Each row is where one point has got to under a steady rotation. How many steps took it there?
The counts run from 0 to 491.
[ 99 171 134  96 129 116  97  97 169 111 144 111 122  95 127  97 107 118
 104 129 116 173 180 119 139 131 120 146 130  86 146 182 171 135 158 124
 126 161 106 155  85 142 100 112] -> 307
[ 91 149  95 152 117 100 143 215 148 106 144 136 164 171 109 107 138 119
 117 111 130 182 128 110 158 114 126 121 119 133 161 117 155 112 159  75
 115  91 137  91 116 135 126 130] -> 225
[124 162 120 122 108 112 105 159 176  73 157 138 124 154 139 113 159  85
 103 141 119 180 129 122 174 162 106 115 152 152 160 129 150 159 133 108
 131 129 172  88 114 123 123 146] -> 453
[159 193  93 125  99  99 126 156  73 119 123 141 133 173 175 119 143 121
 146 182 117 131 128 140 131 129  98  90 133 146 143 134 151 102 138 129
 181 115 143 108 123 163 154 153] -> 257
[135 173  97 130 103  53 124 144  95  89 195 133 145 131 151 126 123 126
 125 149 159 119 151 157 145 144 137 136 130 126 124 127 151 102 152  92
 133 122 144 178 113 112 115  99] -> 296
[136 158 111  88 105 147 145 108 139 108 166 108 137  71 139 114 108 139
 100 131 134 168 155 185 142 126 158 146 183 114 137 163 144 147 158 105
 124 157 129 165 139 109 139 102] -> 303
[122 171 148 123 165 107 113 100 116 122 127 104 148 106  74 106 127  76
 100 113 139 151 139 136 164 118 148 155 105 117 112 183 149 106 102  75
 106 114 140 142 140 117 113 185] -> 168
[166 137 127 108 137 133 143  91  49 117 133 133 161 132 112 122  84 138
  96 128 134 118 138 158 146  88 129 164 126  85 118 158  82 115 131  74
 109 145 124 177 118 143 111 141] -> 333
[115 166 128 131 100 142  88 107 157 171 195 136 143 168 126 145 119 135
 118 115 102 115 115 168 157 153 110 145 145 118 125 165 108 150 168 101
 142 157 135 121  89 165  96 150] -> 10
[139 206 111 137 139  90 117 134 119 129 147 155 137 145 111 125 105  96
  64 149 133 134 145 131 172 116 109 125  88 123 111 144 154 109  79  96
 151 170 141 119 119 172  99 144] -> 462
[112 105 130 143 128  69 136  93  95  94 141 103 150 159 185 110 138  97
 130 139 109 153 104 167 140 115 140 139 138  95 127 155 120 130 165 143
 157  91 110 163  82 111 127 170] -> 112
[ 95 124 126 170 118 108 155 182  94 121 156 125 165 183  99 144 120 154
  82 107 122 149 100 167 178 130 159 121 101 122 132 117 113 107 123  78
 135 106 129  96 111 135 127 140] -> 223
[122 145 133 150 116  74 139 121 117 100  93 127 138 157 111 113 102 115
  75 101  76 166 163 115 161 115 118 112 111  91 167 105 100 124 119  69
 138 141 116  87 112 130 139 131] -> 490
[103 171 122 140 103 106 127  81 112 111 128  76 135 129  95 113  91 124
 136 156  86 172 172 171 125 148 154 124 105 121 153 120 149 130 168 143
 179 101 110 125  92 132 106 127] -> 279
[114 178 151 135 127 133  90 101 143 164 174 119 132 171  89 155 109 142
  97 113 102 122 132 152 178 171 104 144 126 112 128 156 100 128 159  87
 133 153 120  97 103 155  88 143] -> 11
[134 150 112  67  88 128  83  92 116 106 165  82 120 105  88 103 141 143
 164 166 109 175 104 129 113 148 119 141 125 135 170 156 142 138 143 136
 130  88 160 126 133 134 126 155] -> 146
[122 150 110 166  90 142  93  90 168 117 125 130 138 173 148 111 122  90
 130 124  95 167  98 101 134 115 177  90 112 113 137 147 146 133 138 156
 159 115 136 105 123 154 119 169] -> 418
[ 99 154 139 159 105 101 113 121 128  99 179 106 150 162 123 136 152  85
  93 129 125 139 115 197 182 182 139 133 120 145 130 114 144 134 124  95
 170 119 161 116  90 103 109 165] -> 450
[140 165 125 125 120 156 110 130 138 110 179 155 133 160 112 133  92 156
  48 117 123 161 121 144 187 115 119 107 125 108 114 126 123 149 120  96
 134 171 137  97 148 149 107 103] -> 459
[ 96 192 127 125 113  95  86 130 160 154 152 127 133 158  84 100 133 104
 128 136  84 143 151 141 160 168  89 155 118 134 152 137 159 124 157  97
 147 110 132 121 104 171  97 145] -> 13
[145 134 119 104 153 126 144 106  70 108 134 143 174 116  93  99  85 142
 103 131 124 153 159 138 143  82 118 172 137  81 123 139 102 131 157  83
  91 121 105 177 112 147 113 124] -> 334
[105 103 118 113  72 130 142 141 130 127 158 138 178 120 137  87 116 171
  87  90 145 157  99 119 128  70 176 124 119  77 127 137 138 117 144  98
 108 116 122 170 130 130 140 109] -> 362
[114 147 121  77 120  97 117 184  88  91 130 109 113 143 147 110 138 158
 115 188 131 166 131 127 144 126  89 111 100 114 174 137 168  83 124 144
 141 114 122 119  96 165 135 106] -> 87
[167 149 130  75 117 117 106 144 114  80 146 167 137 132 174  84 138 144
  98 135 143 129 135  96 133 110  75 123 163  81 137 129 126 129 136  94
  95 146 132 171 129 128 156 103] -> 327
[106 169 139 161 176 114 142 172 105 166 172 121 174 172 133 159 136 130
 119 133 149 123 130 170 159 136 121 121 128 116 111 163 122 103 174 108
 132 136 109 107  71 147  98 166] -> 238
[168 187 124  64 111 151  84 116  99 117 158 121 116 108  81  96 115 157
 103 152 149 146 103 116 152 112 117 132 108 123 120 169 162 110  95 102
 113 124 155 126 178 150 135 131] -> 161
[173 170 109 131 116 139 151 135  49 104 137 123 141 161 133 131 109 164
 122 165 126 149 133 180 162 121 124  83 158 132 129 114 129 125 148 107
 166 106 121 100 150 134 160 130] -> 259
[109 182 134 128 133 130 116  99 177 145 113 134 159 125 129  96 128  89
  87 117 117 177 174 112 140 117  87 134 143  97 132 126 150 155 153 120
 142 157 121 130  76 158 121 146] -> 476
[153 166 132 100  88 174  98 150 108 103 124 151 144 169 142 108 130 166
 153 144  95 134 147 108 130 151  83 124 147 102 177  94 100 126 171 108
 113 139 141 118  80 164 125 112] -> 48
[125 179 115 152 126  97 128  75  97 106 122  85 115 132  98 150  87 112
 145 151  81 159 167 150 126 152 157 123 109 108 149 145 121 118 151 140
 163 135 117 106  86 146  91 146] -> 278
[162 177  92 160 151  96 159 128  94 105 112 130 123 160 137 151  74 118
 126 141 106 170 157 134 162  98 162  92 149 123 148 162  98 127 147 111
 145 145 113  75 155 137 132 139] -> 262
[128 174 121 119 144 189 142 178 142 137 141 139 152 135 126 128 120 183
 109 126 150 175 134 119 150  93 133  77 145 112 141 150 144 129 166 105
 105 147 118  69 136 148 141 113] -> 232
[123 125 122  88 115 163  95 169 137 128 183 147 144 192 146 102 141 176
 144 146 105 150  64 106 148 106 102 116 142 109 156 173 119 122 164 137
 108 103 125 105 132 166 128 142] -> 386
[114 189 127 133 133 163 150 141 116 180 127 113 159 126 116 138 112 164
  90 136 145 150 134 162 139  97 150  97 100 108 104 176 155  93 120 117
 149 164 104  94 103 176 125 147] -> 235
[141 155 132 118 112 104 108 157 132 101 150 135 127 174 147 128 158 106
 116 116  97 119 119 158 182 174 106 130 168 131 155 130 104 143 141  65
 139 126 159  91 127 111 150 150] -> 18
[164 128 147 109 106 102 103  75  94  79 110  93 107 134 180 112 139 135
 115 152 110 159 104 121 124 110 129  75 121  84 153 155 130 128 101 160
 158 133 135 105 127 106 166 156] -> 117
[114 170  88 140 127 157 104 115 152 121 191 137 150 154  90 142 113 115
 139 143 124 166 130 144 149 153 122 153 133 139 148 152 123 161 183 131
 132 145 147 108  86 163  69 144] -> 445
[120 152 112 122  63 147 147 141  86 115 112 146 157 158 121 101  91 133
 125 141  72 143 143 156 124 134 151 137 112 121 162  98 128 106 141 102
 163 103 132 150  96 188 132 110] -> 52
[161 166 117 142 135 175 145 133  83 117 112 129 168 126  79 151 139 119
 145 117 137 137 120 112 118 119 144 133 128 126 151 154  82 130 150  73
  89 141 170  85 101 135 119 174] -> 203
[114 155 116 119 112 116  90  60 158 130 156 100 128  95  97  91  93 141
 127 117 143 185 143  91 109  93 164 123 105  80 130 168 154 133 160 145
 115 132 110 148 119 128 105 139] -> 138
